Each row is where one point has got to under a steady rotation. How many steps took it there?
The counts run from 0 to 274.
[ 86 125 134 200 130 171 135 104  96 154 114  71 143 106 118  96 138 186
 120 113 142 131  76 193 139 115 118 102 151 140  94 104 158 149 108 142
 132 147 103 131 122 139 149 138 203 143 185  88 133 113 129 100 108 155
 171  97 132 111 109 122 102 115 111 110 115 151 128 123] : 84
[108 100  90 136 132 145 146 143  96 160  79  84 163 118 145 133 154 107
 117 152 148 140 150 154 129 105 159 153 129 146 168 107 112 115 117 133
  92 130 146 123 149  82  85 114 121 156 179 140 109 138 118 145 119 168
 120 104 161  61 110 119  84  90 120 137 114 155 159 137] : 109
[ 98 102 134 169 120 135 109 126  96 131 102 113 124 101 151 169 119 141
  81 125 171 121 111 171 139 142 141 103 153 147 148 112 119 144 126 182
 150  85 100 102 164 109 154  95 181 164 145 136 163  83  93 119 108 147
 158  49 142 120 160 116 130 104 138 114 136 156 155 161] : 145
[ 69 138 150 141 133 154 152  97 137 161  99 121 157 120 132 116 100 168
 133 110 137 135 117 188 128 146 122  60 111 106 116 139 168 154 125 118
 166 108 122 117 149 149 116 162 177 120 135 127 149 123  95 122 112 131
 144  84 164  77 150 204 113 124 175 141 110 140 156 102] : 6
[ 94 137 109 143 151 122 117 126 158  97 149 124 121 150 135 117 140 147
 106 163 147 166 111 123  90 133 154  89  86 152 127 104 155 136 153  98
  87 131 147 129  99  88 153 141 145 148 148 123 119 172 108 120  68 155
 184  91 178  86 174 174 116  65 111 104 131 107 124 158] : 243
[ 82 114 137 145 127 126 131 102 104 162 114 154 140 107 100 123 149 116
 111 134 169 104 148 183 111 132 183 133 116  98 159 175 165 158 131 123
 119 140 146 121 106 145 113 124 130 130 118 135 113 186  76  91 119 176
 154 119 169 171 100 184 104  89 169 159 113 162 147 144] : 256
[ 94 176 136 120 141  96 145  85  96 130 116 137 113  99  80 131 128 126
 152 157 211 129 141 143  83 161 163 103 135 124 162 111 132 115 105 118
 131  90 143 183 144 116 142 124 126 163 124 128 113  81 110 138 114 118
 141 114 167 135  98 145 154  78 154 102 129 166 135 118] : 199
[109 156 160 141 124 133 113 116 142 120 129 133 160 129 136 162 143 160
  62 164 139 161 116 134 139 129 146 110 154 158 114  94 138 153 112 186
 132  95 141 102  68 102 141  95 171 197 161 106 120 161 101 110 125 143
 126 108 131 112 124 126 140 124 110 104  86 132 144 148] : 27
[115 140 107 138 117 190 151 150 160 157 106 122 151 157 119 155  99 111
  90 116 163 160 103 158  93 147 160 109 120 126 161 160 126 153 132 145
 135  74 162 106 123 153  87 172 137 192 172 101 142 114 115 139 121  85
 104 134 141  80 114 134 136  90 122 140  74 144 171 136] : 39
[108 168 137 114 169 139 161  98 105 109 151 111 129 102 123 154 140 123
 138 145 166 102 121 131  79 176 165 123 115 174 167 135 117 113 160  57
 114  80 145 129 185 100 107 132 138 130 173 138 116 141  97 156 150 127
 114 120 157  63 150 162 112  59 134 126 116  93 114 147] : 46
[ 95 168 133 140 112  95 117 104 122  96 157 122 135 137 119 141 141 171
 103 133 149 139  82 137 151 146 197  95 148 164 122 127 141 151 131 174
  80 119 129 144 113 102 167 133 174 172 135  99 128 137 124 116  80 153
 194 110 139 124 149 122 119 108 140  86  88 131 125 133] : 89
[ 85 162 109 162 115 111 143 129  88 129 112  96 156  92 148 134 126 173
  91 104 129  99 101 116 166 118 173 136 191 149 157 155 120 128 120 142
 121 115 106 117 163 104 128 120 160 134 158 117 120  94  88 122 150 160
 158  68 127  95 152  93  73 124 131 167 111  92 134 133] : 21
[ 91 131 120 156 105 173 175 135 143 167  86  75 157 131 145 151 125 119
  97 108 142 109 154 194 115 153 121 123 135 134 131 145 113 139 114 145
 132  71 128  79 147 124 116 134 181 141 200 108 149 156  82 132 138 116
  69 113 122  98 130 149 111 102 166 157  90 141 152 152] : 226
[ 98 149 123 143 121 151 107 146 134 148 130 122 159 110 133 149 133 175
  60 118 140 146  90 108 161 147 136 142 128 143 112 119 102 167 100 205
 132 101 132 135  88 115 137 129 154 187 197 143 127 155  92 122 114 158
 138 118 154 104  95 103 144 103 145 133 106 157 132 141] : 28
[ 93 159 104 172 159 129 153 147 103 122 183 106 144 119 133 136 144 113
 129 121 154 105  92 163  83 154 165 111 120 139 159 201 116 135 149  97
  62 129 134 134 115 109  92 128 167 128 138 126 117 189  79 137 136 128
 124 160 128 113 135 102 128  72 156 133 102 130 137 158] : 168
[141 131 151 135 160 142 145  87  98 123 153 131 114 110 102  90 138 123
 120 137 120 177 114 153  72 177 175  89  81 105 117  90 168 166 138 162
 136 126 120 150 121 126 107 155 151 127 116  88 141 157 100 134 116 160
 178 123 195  95 149 181 106 101 111 116  99 151 113 108] : 125
[ 87 118 116 140 134 145 136 123 140 151 114 137 176 125 132 168 120 125
  95 120 171 116 128 165 113 146 146 121 114 134 143 152  89 140  96 138
  96  91 146 162  84 114  75 119 122 169 173 136 114 167  80 144 125 120
  76 138 126  87  82  87 138  74 114 161 101 162 171 156] : 105
[115 202 123 119 164 115 162 118 118 136 140  90 116 109  93 151 148  91
 126 167 208 126 122 113  67 166 173 142 124 157 170 132 133 105 144  94
  76 100 147 148 144 110 132 152 111 140 158 111 109 112 106 140 107 140
 120 146 155  82 113 149  99  75 149 117 106 122 111 129] : 45
[139 185 121 119 143 111 149 133  97 139 123 159 109 122  79 112 124 109
 112 149 162 154 144 100 103 169 135 139 104 137 169 114 147 169 148 133
  93  95 162 183 147  97 181 127 137 141 144 136 143 125 128 127  94 143
 165 133 204 109 131 171 126  82 145 102 119 153 118 115] : 122
[ 89 135 130 151 136 100 125 143 125 140 102 119 117 145 116 129 125 122
 129 147 150 148 133 135  89 181 144  55 102 117 159  89 164 183 133 143
 146  95 118 119 128 100 144 136 176 148 115 135 173 111  91 146  92 150
 163  94 160 100 169 186 142  93 185  99 115 163 159 118] : 2
[111 152 160 149 143 134 177 106 105 162 140 126 142 113  93  81 129 134
 160 134 147 120 107 154 102 163 111 131 105 116 147 164 165 176 136 156
 138 142 135 135 116 142 133 131 178  87 119 118 164 130 115 118 110 184
 167 143 193 131 126 195 129 137 217 128  95 179 137 104] : 4
[ 62 179 132 154 120 134 157  88 120 137 136 115 159  91 126 134 120 173
 113 137 174 117  90 102 170 128 156 147 199 141 169 139 152  79 101 166
 121 123 149 173 144 118 144 114 140 155 132 122  90  97 103  89 126 155
 150  72 159 113 135  94 106  93 132 133 114  72 108 118] : 20
[ 94 146 175 118 149  92 125  76 127 148 135 162 157  81 106 153 138 131
 121 157 178  90 170 167 115 160 148 103 115 135 137 165 144 143 123 129
 134 132 109 139 118 122 134 114 115 141  95 118 100 172  45 101 130 153
 128 106 162 109 120 166 114 100 182 161  74 141 124 120] : 257
[ 89 132 136 164 167 111 140 137  97 121 117  90 113  98 140 159 114 143
 133 135 155 122 108 170  99 158 149  72 140 163 146  99  97 116 128 122
 162  90  92 132 165 123 134 119 189 171 134 134 168  75  86 129 115 145
 135  81 122 110 133 119 157  82 162  97 127 145 170 133] : 79
[147 136 153 148 176 113 160  91  45 122 140 108 132  79 105 131 150 162
 152 135 148 111 138 184  78 137 157 111 146 131 147 110 113 140 125 103
 123  89 110 148 183 119  94 130 177 102 138 128 147 126  98 118 155 150
 160 115 117 120 104 129 108  93 140 145 115 158 140 133] : 201
[ 62 156 132 172 122 160 145 113 174 165 142  78 144 148  90 104 105 135
 102 151 172 153  91 147 121 152 154  82 134 107 137 152 120 130 115 137
  85 128 141 135  99 140 150 153 142 150 157  76 116 104 121 136 100 123
 125 144 134  95 126 172  94  98 132  92  76 145 108 134] : 162
[ 55 174 119 147 110 133 163 110 165 151 143 106 169 158  93 124 123 151
 113 129 180 111  89 130 125 147 152 124 128 137 165 178 123 114 116 119
  70 107 160 131 124 165 142 166 117 150 161 119 120 100 103 158  94 125
 118 123 156  90 129 155  80  97 173 109 104 108 105 125] : 163
[111 143  84 170  87 144 183 147 100 149 120  71 118 160 121 118 138 126
  98  88 139 124 123 131 167 163 160 122 141 122 139 149 191 165 127 165
 128  99 115 138 181 119 153 135 191 152 187 116 164 146 128 145 110 174
 120 113 140 131 115 140 149 117 144 104 129 105 160 151] : 153
[116 151 108 194 143 106 174 125  92 163  99 120  85  96  58 109 145  88
 126 159 183 134 138 179  87 132 186  85 133  99 145 105 136 130 154  98
 111  93 133 173 147 119 139 145 145 139 100  90 144  89 129 142 115 128
 129 152 134 131 107 128 126  57 122 121 119 187 155 127] : 198
[114 176 115 145 175 136 130 164 134 147 118 124 105  92 104 186 156  70
  99 182 169 129 119 114 103 157 142 172 119 165 198 129 148 101 169 114
 113 115 135 124 121  84 121  89 109 152 139 104 121 117  97 127 142 193
 141 119 142  98 152 111 112  84 137 119  97 137 128 131] : 111
[140 156 122 136 124 120 134 100  83 112 149 142 146  88 130 116 162 178
  72 121 132 136 105 150 129 140 169 129 163 127 103 135 103 190 131 192
  93 101 108 136 105 122 140  83 195 112 166 140 132 148  99 110 109 164
 180 127 145 156 145 117 117 114 144 130 133 178 112 132] : 212
[ 95 157 190 149 163 103 143  71 110 129 173  98 153  87 126 134 115 191
 141 147 171 118  93 158 136 136 146 108 178 150 136 124 116 114  92 148
 122 109 149 152 111  99 121 105 178 134 125 126  78 139  84 130 128 128
 120 103 153 115 114 121 121 118 158 127 124 142 128 112] : 16
[ 60 131 116 167 121 107 180 106  86 139 111 114 126 118 116  89 105 151
 124 117 161  88 146 148 126 124 195  56 146 109 165 149 158 129 108  84
 135 120 124 152 176 133 154 174 165 153 112 101 150 123 102 130 143 115
 136  98 139 129 139 175 111 111 154 142 112 108 159 137] : 10
[ 95 141 134 153 113 145 145 126 138 157 100 135 126 100  92 149 107 114
 107  89 150  88 107 165 119 170 125 100  78 107 124 163 160 168 140 115
 176 113 123 140 146 159 116 169 151 135 128  98 163 135  92 130 160 139
 150 120 136  75 111 153 142  91 162 168  80 128 176 126] : 193
[ 95 144 139 160 140 124 140 108 132 178 102 142 123  90  83 130 132  98
 116 135 158  95 136 183 103 158 131 122 116 109 119 157 121 157 140 165
 144  97  86 128  97 131 147  91 141  83 121 108 153 144  65  86 126 161
 138 144 146 151 124 184 137  95 211 156  99 189 114 108] : 70
[135 136 134 131  90 143 175  79 102 144 145  99 149 115 130 108 126 184
  79 107 139 133 136 136 175 170 157 150 168 111  93 134 159 163 113 210
 110 125 122 136 124 115 151  96 166 106 160 123 122 162  94 138 106 196
 134 144 152 115 132 144 102 144 139 133 105 140 106 103] : 216
[ 99 142 139 159 112 140 170  67 106 170 118 135 155  93 116 138 126 173
 131 103 165 105 109 148 135 142 146 150 163  78 126 150 142 128 103 130
 156 106 140 174 168 134 103  92 139 115 144 150  97 130  61 106 126 142
 117 120 174 102  97 127 126  75 153 162 147 125 129 143] : 138
[107 132 100 155 114  97 155 140 102 138 112 141 145  85  95  80 126 103
 131  83 163 121 118 161 118 154 157 105 125  79 139 162  93 175 122 140
  94 107 111 156 154 139 124 156 119 124  85 133 136  95  90 135 158 119
 141 129 154 101 169 115 120  78 156 143 107 162 133  99] : 131
[152 134 150 140 165 165 120 102  97 112 153 115 127  97 116 136 142  94
 148 131 167 140  74 173  62 149 166 127 114 128 121 133 124 127 154 111
  84 125 147 162 117 115  81 140 136 130 128 103  95 167  92 123 119 152
 148 145 170  76 114 119 115  73  98  97 110 152 100 142] : 48
[ 61 141 122 148 162 111 121 103 132  83 151  86 151 150 119 134 124 108
 128 140 186 136 116 166  96 156 208  83 139 149 155 150 132 126 129 116
  61 128 126 131 121 112 125 150 141 176 145 112  97 158  94 147  78 126
 124 110 137  95 141 148 106  88 123  88  96 119 141 140] : 166
[ 74 129 116 148 148  66 155 129 180 150 111 167 143  94 110 127 137  95
  95 139 133 128 152 126  91 146 162  63 116 120 149 128 105 156 142 130
 114 129 105 109  90 117 129 136  89 128  93 128 149 123  61 109 129 138
 175  86 142  86 193 171 121  74 183 153 101 168 130 116] : 254
[121 150 150 136 116 127 135  99 140 131 140 187 112 129 129 126 113 126
  98 130 151 151  97 117 108 170 146 129  80  97 129 123 193 154 136 137
 141  98 145 178  99  94 147  83 121 135 137 138 112 184  68  94  80 147
 159 126 207 120 128 175 143  59 120 124 124 121 102 156] : 60
[123 133  96 104 121 152 172 139 134 139 115 115 135 166 105 173 123  99
 115 132 151 144 109 109 122 193 178 117 125 164 176 160 169 139 155 186
 143  77 174  94 135 126 117 152 129 180 159 112 125 120  92 145 126 153
 133 105 149 113 140 174 131 124 141 112  77 112 173 149] : 35
[108 161 136 165 145 151 169 134 115 115 177 124 147 130 141 123 146 157
 113 143 149 142 117 142 128 151 177  96 151 132 133 149 182 161 122 160
 107  89 183 124  82  78 126 140 195 125 153 119 123 188 117 137 109 143
 142 140 151 161 135 165 144 127 119 116  79 147 150 155] : 92
